In the data rows, 128 means zero.
Every row has a hidden score from 0 to 40. What is each row's score? 20 is about the middle. The score is a weighted sum of the row's numbers plus the product of two more (or one squared), each taken from its middle value.
(103, 145, 131, 95, 127, 138, 95, 145, 153, 111, 137, 109, 120, 142, 155, 112, 124, 117, 101, 132, 129, 98, 132, 133) >> 31
(107, 152, 128, 106, 129, 130, 128, 141, 145, 119, 134, 128, 129, 122, 135, 119, 121, 91, 126, 119, 140, 119, 134, 143) >> 16
(130, 138, 139, 111, 148, 148, 92, 138, 155, 105, 104, 147, 140, 149, 152, 127, 112, 120, 102, 124, 132, 102, 123, 140) >> 15
(130, 145, 105, 150, 83, 112, 173, 111, 133, 188, 152, 124, 136, 123, 127, 143, 188, 131, 144, 154, 128, 170, 130, 144) >> 23
(113, 166, 120, 125, 148, 121, 140, 142, 159, 119, 137, 123, 123, 153, 111, 98, 116, 111, 118, 128, 128, 114, 139, 156) >> 18
(111, 143, 120, 89, 143, 120, 132, 138, 161, 131, 147, 84, 104, 130, 127, 102, 121, 108, 113, 138, 147, 111, 111, 156) >> 8
(109, 99, 72, 162, 83, 112, 151, 126, 123, 142, 181, 141, 101, 77, 160, 135, 164, 185, 122, 148, 127, 152, 102, 118) >> 22
(129, 162, 141, 135, 106, 135, 156, 121, 130, 146, 118, 133, 160, 148, 103, 99, 117, 97, 157, 144, 125, 141, 158, 125) >> 16
(143, 132, 142, 125, 142, 168, 95, 134, 141, 106, 111, 119, 141, 124, 132, 126, 104, 115, 106, 120, 130, 104, 128, 136) >> 18
(114, 119, 104, 105, 129, 117, 168, 124, 147, 145, 129, 119, 98, 98, 120, 128, 150, 126, 130, 150, 160, 144, 128, 161) >> 22
(131, 143, 132, 118, 135, 131, 114, 142, 155, 116, 139, 126, 138, 131, 128, 116, 116, 116, 110, 107, 132, 111, 134, 148) >> 14
(143, 179, 147, 137, 120, 122, 137, 138, 119, 135, 119, 142, 166, 167, 107, 116, 123, 96, 147, 130, 126, 120, 171, 137) >> 16
(108, 157, 132, 116, 142, 146, 134, 132, 151, 115, 143, 119, 127, 129, 128, 128, 123, 124, 120, 132, 125, 115, 142, 163) >> 18
(108, 115, 104, 127, 97, 114, 165, 121, 154, 125, 143, 99, 122, 112, 140, 151, 157, 118, 127, 135, 156, 149, 125, 166) >> 19
(114, 61, 106, 149, 110, 139, 133, 116, 101, 127, 135, 121, 97, 97, 156, 145, 165, 169, 148, 142, 130, 147, 98, 104) >> 23
(147, 69, 136, 158, 109, 94, 137, 110, 85, 132, 88, 124, 128, 112, 108, 162, 134, 164, 155, 126, 99, 161, 108, 68) >> 31
(151, 129, 162, 142, 147, 162, 95, 123, 114, 93, 95, 169, 154, 144, 111, 128, 96, 130, 149, 110, 104, 114, 139, 108) >> 30
(95, 141, 130, 99, 147, 134, 143, 114, 150, 135, 157, 99, 110, 135, 141, 130, 129, 119, 111, 130, 143, 114, 126, 166) >> 13
(108, 121, 119, 96, 127, 139, 93, 147, 159, 130, 139, 100, 108, 120, 133, 128, 127, 120, 112, 105, 139, 101, 108, 148) >> 20
(109, 109, 119, 98, 159, 160, 111, 145, 153, 119, 148, 116, 99, 122, 131, 131, 120, 133, 109, 120, 116, 95, 103, 130) >> 16
(106, 125, 118, 86, 160, 139, 142, 130, 137, 121, 141, 88, 110, 125, 117, 99, 132, 118, 131, 124, 133, 121, 116, 142) >> 21
(170, 99, 130, 150, 106, 100, 133, 99, 80, 161, 96, 132, 117, 120, 124, 136, 141, 138, 141, 144, 98, 168, 100, 97) >> 19
(104, 75, 83, 147, 99, 125, 129, 117, 114, 123, 154, 103, 90, 85, 150, 157, 168, 150, 139, 150, 153, 141, 83, 97) >> 18
(101, 115, 111, 102, 132, 111, 140, 141, 167, 123, 146, 109, 102, 124, 121, 111, 143, 133, 110, 154, 157, 118, 114, 153) >> 15
(152, 148, 141, 136, 123, 115, 139, 121, 132, 137, 129, 139, 134, 140, 107, 108, 120, 105, 122, 140, 124, 123, 132, 135) >> 29
(130, 171, 147, 152, 130, 117, 117, 157, 125, 125, 106, 171, 157, 169, 102, 117, 119, 139, 120, 108, 125, 122, 153, 121) >> 12
(112, 145, 121, 102, 140, 143, 133, 139, 162, 112, 150, 137, 118, 107, 126, 106, 124, 112, 118, 141, 148, 110, 131, 160) >> 18
(98, 107, 96, 140, 113, 130, 152, 147, 135, 137, 153, 110, 98, 95, 157, 127, 158, 149, 123, 139, 130, 143, 104, 138) >> 20
(127, 114, 130, 132, 114, 104, 150, 128, 119, 133, 127, 106, 129, 126, 131, 135, 139, 132, 137, 127, 114, 151, 131, 123) >> 25
(117, 143, 94, 149, 77, 112, 164, 99, 110, 177, 132, 103, 123, 99, 131, 159, 172, 131, 123, 135, 135, 165, 125, 146) >> 24
(118, 171, 138, 115, 120, 124, 140, 139, 129, 143, 122, 129, 150, 146, 128, 123, 113, 121, 153, 129, 148, 114, 147, 163) >> 8
(119, 135, 141, 103, 146, 168, 104, 134, 159, 111, 145, 135, 133, 144, 130, 100, 108, 122, 102, 122, 123, 102, 120, 144) >> 22
(108, 147, 136, 130, 144, 155, 95, 139, 133, 112, 115, 149, 143, 151, 142, 123, 99, 139, 96, 110, 132, 99, 126, 121) >> 11
(122, 109, 105, 97, 153, 160, 103, 147, 140, 117, 154, 114, 102, 98, 140, 132, 123, 136, 102, 107, 133, 102, 96, 123) >> 18
(125, 114, 129, 120, 150, 192, 79, 123, 132, 82, 129, 144, 123, 136, 133, 147, 115, 139, 109, 113, 105, 88, 117, 127) >> 35
(96, 148, 126, 110, 149, 145, 106, 140, 155, 127, 141, 123, 119, 136, 122, 108, 125, 114, 123, 127, 134, 114, 142, 165) >> 15
(163, 164, 155, 161, 96, 104, 156, 105, 114, 127, 117, 158, 169, 164, 108, 112, 117, 114, 133, 134, 124, 136, 195, 111) >> 27
(132, 74, 117, 147, 116, 123, 134, 87, 100, 142, 143, 116, 118, 115, 138, 148, 154, 147, 142, 141, 128, 151, 103, 81) >> 21
(134, 113, 142, 109, 157, 163, 94, 137, 141, 92, 109, 141, 133, 126, 146, 139, 100, 128, 117, 112, 135, 98, 130, 127) >> 18
(105, 150, 120, 107, 127, 129, 149, 126, 158, 137, 135, 104, 135, 142, 109, 120, 131, 109, 115, 128, 150, 132, 152, 161) >> 17
(128, 137, 137, 111, 137, 148, 113, 150, 138, 122, 126, 134, 136, 139, 128, 109, 103, 125, 118, 118, 129, 97, 121, 128) >> 12
(103, 158, 123, 113, 153, 146, 132, 136, 144, 108, 141, 115, 128, 125, 136, 116, 137, 103, 106, 126, 143, 112, 135, 169) >> 21
(142, 167, 144, 134, 138, 117, 118, 111, 136, 138, 123, 136, 144, 154, 115, 108, 98, 115, 131, 126, 128, 126, 151, 123) >> 14
(109, 83, 102, 138, 98, 132, 146, 133, 107, 145, 164, 115, 100, 79, 154, 168, 159, 173, 147, 149, 128, 140, 91, 95) >> 24
(93, 126, 107, 97, 124, 125, 119, 148, 152, 122, 154, 104, 96, 110, 121, 124, 134, 116, 126, 132, 157, 111, 102, 138) >> 13
(183, 149, 166, 152, 133, 84, 151, 134, 106, 141, 89, 158, 170, 142, 108, 115, 97, 136, 162, 137, 99, 155, 184, 81) >> 26
(142, 129, 141, 103, 149, 168, 95, 128, 119, 109, 125, 135, 130, 119, 135, 118, 93, 133, 118, 121, 127, 104, 116, 132) >> 29
(125, 112, 127, 119, 107, 100, 145, 116, 124, 138, 126, 92, 105, 112, 133, 119, 144, 131, 132, 142, 116, 135, 117, 138) >> 22
(124, 107, 116, 121, 158, 171, 87, 129, 130, 115, 141, 139, 104, 110, 132, 150, 130, 154, 107, 113, 132, 108, 100, 117) >> 17
(140, 89, 99, 193, 87, 103, 153, 110, 87, 147, 127, 139, 134, 102, 142, 162, 164, 151, 155, 123, 101, 180, 101, 87) >> 25
(120, 120, 140, 121, 144, 170, 87, 147, 143, 104, 117, 159, 130, 134, 134, 126, 113, 136, 95, 121, 128, 92, 120, 121) >> 14
(118, 119, 123, 96, 114, 123, 137, 123, 154, 144, 138, 124, 108, 106, 136, 126, 138, 97, 108, 158, 140, 127, 114, 142) >> 17
(123, 86, 102, 112, 128, 152, 113, 129, 110, 134, 136, 115, 90, 113, 147, 133, 153, 125, 131, 127, 116, 121, 76, 115) >> 20
(171, 157, 149, 136, 139, 97, 132, 144, 121, 133, 97, 157, 172, 158, 92, 102, 93, 127, 137, 117, 117, 153, 167, 94) >> 19
(99, 106, 72, 177, 105, 115, 158, 102, 114, 164, 153, 150, 129, 74, 168, 169, 188, 170, 132, 146, 128, 159, 96, 116) >> 26
(181, 147, 173, 150, 126, 88, 151, 109, 72, 142, 73, 153, 160, 174, 98, 145, 109, 128, 181, 117, 106, 172, 150, 88) >> 15
(113, 119, 138, 121, 137, 181, 79, 146, 127, 98, 126, 127, 128, 115, 145, 128, 107, 122, 109, 119, 118, 85, 137, 124) >> 20
(101, 141, 119, 104, 130, 149, 127, 141, 155, 111, 137, 115, 122, 116, 142, 116, 126, 115, 107, 144, 148, 102, 136, 155) >> 18
(102, 77, 100, 146, 119, 137, 117, 113, 93, 124, 158, 115, 95, 75, 164, 153, 164, 159, 127, 122, 115, 137, 79, 102) >> 24
(111, 142, 90, 172, 77, 105, 165, 116, 129, 171, 140, 141, 134, 135, 145, 165, 169, 143, 152, 149, 142, 163, 133, 135) >> 15
(129, 108, 118, 112, 132, 146, 93, 143, 141, 133, 144, 127, 109, 109, 121, 145, 127, 122, 122, 127, 137, 107, 102, 142) >> 12
(126, 145, 120, 114, 143, 146, 139, 138, 151, 130, 150, 108, 123, 125, 107, 111, 125, 113, 116, 147, 129, 110, 133, 169) >> 29
(121, 66, 79, 174, 98, 111, 130, 115, 92, 148, 159, 136, 109, 98, 171, 173, 175, 185, 137, 98, 110, 158, 98, 86) >> 28
(139, 156, 146, 154, 112, 90, 158, 103, 106, 135, 114, 136, 179, 180, 95, 122, 129, 99, 146, 128, 133, 132, 173, 105) >> 20
(102, 148, 133, 105, 148, 137, 132, 145, 164, 148, 136, 98, 135, 128, 135, 117, 114, 106, 108, 118, 115, 111, 128, 147) >> 17
(128, 134, 139, 104, 143, 143, 117, 130, 152, 129, 135, 121, 122, 128, 138, 107, 110, 107, 109, 110, 126, 104, 139, 133) >> 13
(115, 118, 139, 114, 143, 188, 77, 125, 140, 101, 143, 132, 110, 137, 157, 134, 118, 146, 98, 113, 134, 103, 104, 152) >> 24
(118, 88, 102, 133, 114, 103, 144, 123, 109, 140, 135, 103, 98, 112, 153, 132, 154, 127, 127, 154, 128, 149, 130, 132) >> 26
(139, 115, 131, 113, 122, 120, 142, 126, 115, 140, 115, 121, 112, 120, 144, 124, 135, 127, 130, 128, 122, 144, 127, 116) >> 28
(107, 126, 117, 90, 146, 150, 110, 132, 168, 104, 156, 101, 110, 105, 136, 132, 112, 115, 108, 133, 152, 111, 108, 139) >> 14
(132, 111, 122, 108, 156, 171, 86, 136, 155, 112, 145, 139, 110, 110, 137, 137, 126, 152, 102, 105, 118, 93, 96, 136) >> 16
(180, 143, 173, 155, 128, 87, 149, 108, 85, 151, 83, 153, 173, 158, 99, 124, 94, 129, 176, 114, 87, 177, 173, 82) >> 20
(123, 120, 123, 100, 155, 168, 99, 113, 152, 106, 120, 119, 110, 110, 143, 140, 131, 129, 99, 104, 137, 110, 103, 140) >> 19
(118, 125, 114, 108, 113, 126, 141, 132, 154, 146, 128, 88, 99, 93, 134, 123, 155, 134, 131, 165, 157, 121, 105, 148) >> 27
(108, 93, 96, 101, 133, 140, 132, 133, 143, 135, 137, 105, 102, 107, 142, 142, 146, 141, 93, 157, 129, 131, 110, 143) >> 33
(150, 140, 139, 114, 137, 150, 115, 143, 130, 136, 114, 151, 130, 141, 109, 115, 108, 139, 105, 128, 131, 109, 137, 133) >> 12
(107, 146, 125, 108, 149, 137, 135, 128, 153, 118, 122, 129, 120, 142, 120, 111, 119, 127, 113, 127, 146, 119, 137, 155) >> 14
(113, 109, 107, 133, 107, 107, 155, 119, 141, 128, 126, 107, 115, 101, 134, 129, 161, 125, 122, 176, 146, 138, 121, 144) >> 23
(138, 157, 141, 116, 143, 129, 124, 138, 123, 136, 120, 156, 149, 147, 132, 105, 100, 94, 117, 123, 111, 126, 135, 119) >> 19
(127, 121, 139, 125, 168, 168, 83, 140, 137, 74, 99, 163, 134, 139, 135, 140, 113, 143, 108, 131, 127, 73, 109, 125) >> 22
(99, 123, 107, 123, 128, 108, 146, 127, 137, 135, 141, 103, 98, 121, 130, 124, 150, 112, 120, 138, 163, 128, 135, 147) >> 14
(137, 159, 136, 132, 123, 121, 151, 138, 136, 125, 135, 112, 132, 150, 124, 115, 120, 97, 128, 130, 137, 132, 158, 135) >> 16
(102, 103, 99, 124, 106, 109, 149, 130, 146, 144, 128, 119, 105, 104, 156, 119, 156, 136, 107, 134, 152, 141, 111, 144) >> 26
(139, 154, 141, 147, 99, 103, 156, 122, 107, 124, 116, 155, 146, 154, 108, 118, 127, 102, 141, 141, 129, 141, 152, 122) >> 24
(117, 123, 125, 85, 162, 128, 114, 130, 157, 115, 148, 118, 104, 118, 140, 102, 123, 127, 109, 142, 134, 106, 120, 147) >> 18
(151, 143, 158, 157, 108, 77, 149, 123, 107, 145, 96, 140, 168, 152, 122, 127, 107, 121, 162, 126, 112, 147, 186, 95) >> 23
(125, 163, 137, 126, 134, 142, 124, 145, 148, 127, 132, 125, 144, 148, 113, 120, 122, 123, 125, 113, 135, 115, 148, 147) >> 11
(93, 115, 114, 88, 151, 140, 118, 135, 170, 136, 139, 111, 103, 123, 150, 115, 121, 113, 89, 131, 135, 104, 104, 144) >> 15
(150, 119, 155, 144, 141, 135, 96, 116, 105, 136, 118, 149, 154, 164, 118, 125, 102, 132, 141, 120, 133, 116, 147, 107) >> 25
(161, 132, 167, 157, 144, 122, 110, 129, 103, 115, 96, 147, 151, 152, 105, 127, 82, 129, 140, 115, 111, 127, 149, 112) >> 34
(117, 140, 126, 108, 136, 138, 134, 125, 158, 124, 143, 89, 101, 130, 127, 111, 119, 110, 124, 140, 119, 120, 121, 145) >> 15
(133, 164, 141, 133, 107, 114, 145, 126, 124, 140, 116, 151, 167, 155, 108, 118, 126, 86, 153, 125, 115, 143, 187, 113) >> 29
(121, 132, 120, 122, 142, 128, 134, 137, 158, 129, 147, 91, 101, 131, 125, 95, 146, 132, 130, 148, 124, 126, 125, 149) >> 15
(186, 157, 167, 137, 132, 95, 151, 124, 110, 133, 93, 146, 176, 172, 104, 140, 116, 113, 162, 105, 113, 144, 177, 98) >> 22
(134, 157, 144, 129, 129, 137, 123, 137, 128, 114, 124, 131, 151, 166, 119, 112, 111, 106, 124, 126, 134, 112, 127, 147) >> 32
(95, 150, 128, 110, 136, 146, 98, 155, 159, 123, 141, 134, 119, 136, 127, 111, 127, 123, 117, 111, 140, 98, 136, 173) >> 12
(151, 89, 108, 159, 91, 97, 140, 107, 100, 169, 131, 129, 132, 100, 150, 145, 166, 142, 128, 146, 124, 161, 89, 101) >> 17
(115, 137, 138, 113, 140, 124, 137, 132, 134, 116, 149, 127, 111, 142, 105, 116, 115, 136, 123, 116, 142, 126, 121, 134) >> 16
(106, 125, 119, 87, 145, 144, 112, 140, 151, 128, 147, 120, 104, 104, 124, 131, 115, 146, 114, 126, 125, 102, 105, 150) >> 17
(109, 124, 136, 113, 128, 167, 90, 149, 148, 103, 126, 124, 133, 130, 145, 124, 106, 130, 118, 108, 133, 91, 122, 134) >> 13
(198, 150, 178, 165, 121, 76, 162, 109, 74, 128, 68, 149, 182, 170, 93, 117, 100, 146, 200, 109, 91, 151, 183, 72) >> 21
(107, 158, 125, 111, 126, 139, 138, 140, 151, 128, 147, 131, 123, 140, 140, 126, 128, 112, 114, 129, 135, 113, 138, 167) >> 14
(159, 149, 154, 146, 149, 129, 124, 133, 120, 119, 109, 172, 167, 171, 107, 129, 114, 129, 144, 110, 152, 111, 135, 116) >> 22
(117, 130, 133, 112, 148, 169, 97, 146, 147, 121, 143, 120, 122, 105, 142, 127, 108, 133, 104, 115, 126, 89, 104, 138) >> 12
(117, 128, 131, 107, 146, 112, 141, 126, 122, 129, 134, 126, 110, 135, 127, 118, 129, 110, 126, 142, 135, 117, 127, 115) >> 16
(104, 102, 100, 103, 143, 120, 139, 123, 138, 122, 145, 103, 94, 91, 130, 118, 141, 124, 112, 160, 129, 124, 112, 150) >> 26
(107, 148, 127, 107, 129, 158, 123, 141, 150, 112, 133, 103, 133, 149, 119, 122, 123, 122, 94, 137, 156, 99, 142, 157) >> 13
(98, 84, 77, 154, 90, 113, 156, 121, 120, 109, 156, 111, 101, 80, 159, 145, 169, 165, 116, 130, 140, 152, 105, 123) >> 27
(134, 127, 140, 116, 148, 180, 86, 127, 137, 92, 112, 162, 142, 147, 121, 137, 103, 140, 106, 103, 132, 90, 135, 124) >> 21
(102, 149, 115, 93, 145, 134, 135, 125, 150, 118, 144, 86, 119, 138, 120, 129, 118, 111, 132, 139, 142, 113, 134, 178) >> 20
(114, 154, 127, 119, 121, 144, 114, 120, 149, 128, 140, 127, 129, 142, 138, 123, 132, 114, 126, 120, 127, 100, 141, 165) >> 15
(110, 99, 109, 117, 164, 155, 105, 119, 144, 107, 140, 113, 100, 114, 137, 145, 140, 130, 96, 126, 141, 111, 95, 137) >> 21
(155, 155, 157, 157, 134, 142, 111, 136, 122, 125, 122, 149, 159, 175, 125, 138, 107, 116, 132, 108, 108, 119, 146, 119) >> 25
(119, 74, 92, 124, 137, 141, 105, 129, 109, 132, 168, 110, 77, 88, 155, 143, 138, 180, 120, 107, 115, 127, 68, 117) >> 21
(116, 156, 153, 144, 155, 123, 109, 127, 127, 116, 119, 161, 158, 138, 126, 105, 112, 115, 132, 134, 132, 111, 161, 132) >> 18
(147, 162, 171, 130, 123, 88, 157, 137, 113, 144, 98, 168, 175, 162, 111, 138, 110, 134, 143, 108, 113, 143, 171, 98) >> 35
(197, 117, 154, 164, 91, 90, 135, 95, 67, 147, 82, 147, 158, 128, 98, 149, 146, 127, 172, 119, 99, 195, 123, 98) >> 23
(132, 142, 95, 172, 87, 107, 181, 113, 122, 179, 148, 126, 141, 121, 134, 162, 186, 120, 137, 134, 122, 173, 120, 147) >> 18
(126, 135, 138, 128, 152, 177, 101, 128, 134, 121, 137, 155, 137, 142, 120, 117, 92, 172, 123, 102, 135, 98, 133, 123) >> 23
(95, 130, 115, 93, 135, 154, 111, 152, 144, 120, 146, 108, 99, 112, 133, 112, 118, 126, 94, 146, 136, 105, 107, 151) >> 15
(131, 80, 102, 154, 126, 128, 124, 106, 105, 115, 123, 115, 100, 94, 124, 168, 155, 177, 119, 118, 116, 140, 77, 103) >> 22
(183, 130, 173, 154, 128, 114, 114, 116, 84, 117, 88, 151, 164, 134, 97, 128, 88, 135, 175, 117, 100, 153, 156, 63) >> 19
(147, 130, 157, 149, 142, 132, 110, 108, 98, 131, 97, 170, 165, 147, 95, 110, 99, 138, 158, 111, 109, 145, 155, 77) >> 19
(113, 79, 98, 159, 109, 136, 137, 125, 97, 122, 161, 130, 105, 76, 171, 152, 180, 175, 115, 133, 123, 147, 85, 85) >> 26
(168, 158, 159, 126, 99, 86, 156, 137, 80, 137, 99, 143, 161, 168, 106, 118, 116, 107, 151, 130, 97, 153, 163, 101) >> 25
(135, 116, 125, 114, 124, 160, 119, 124, 113, 122, 120, 117, 120, 107, 138, 117, 112, 127, 141, 134, 141, 109, 112, 126) >> 21
(152, 101, 127, 122, 114, 135, 119, 144, 126, 120, 120, 116, 113, 126, 135, 135, 132, 130, 127, 134, 120, 132, 117, 125) >> 20
(133, 144, 137, 125, 144, 101, 149, 130, 118, 129, 112, 122, 121, 152, 104, 119, 120, 113, 129, 125, 130, 129, 135, 116) >> 13
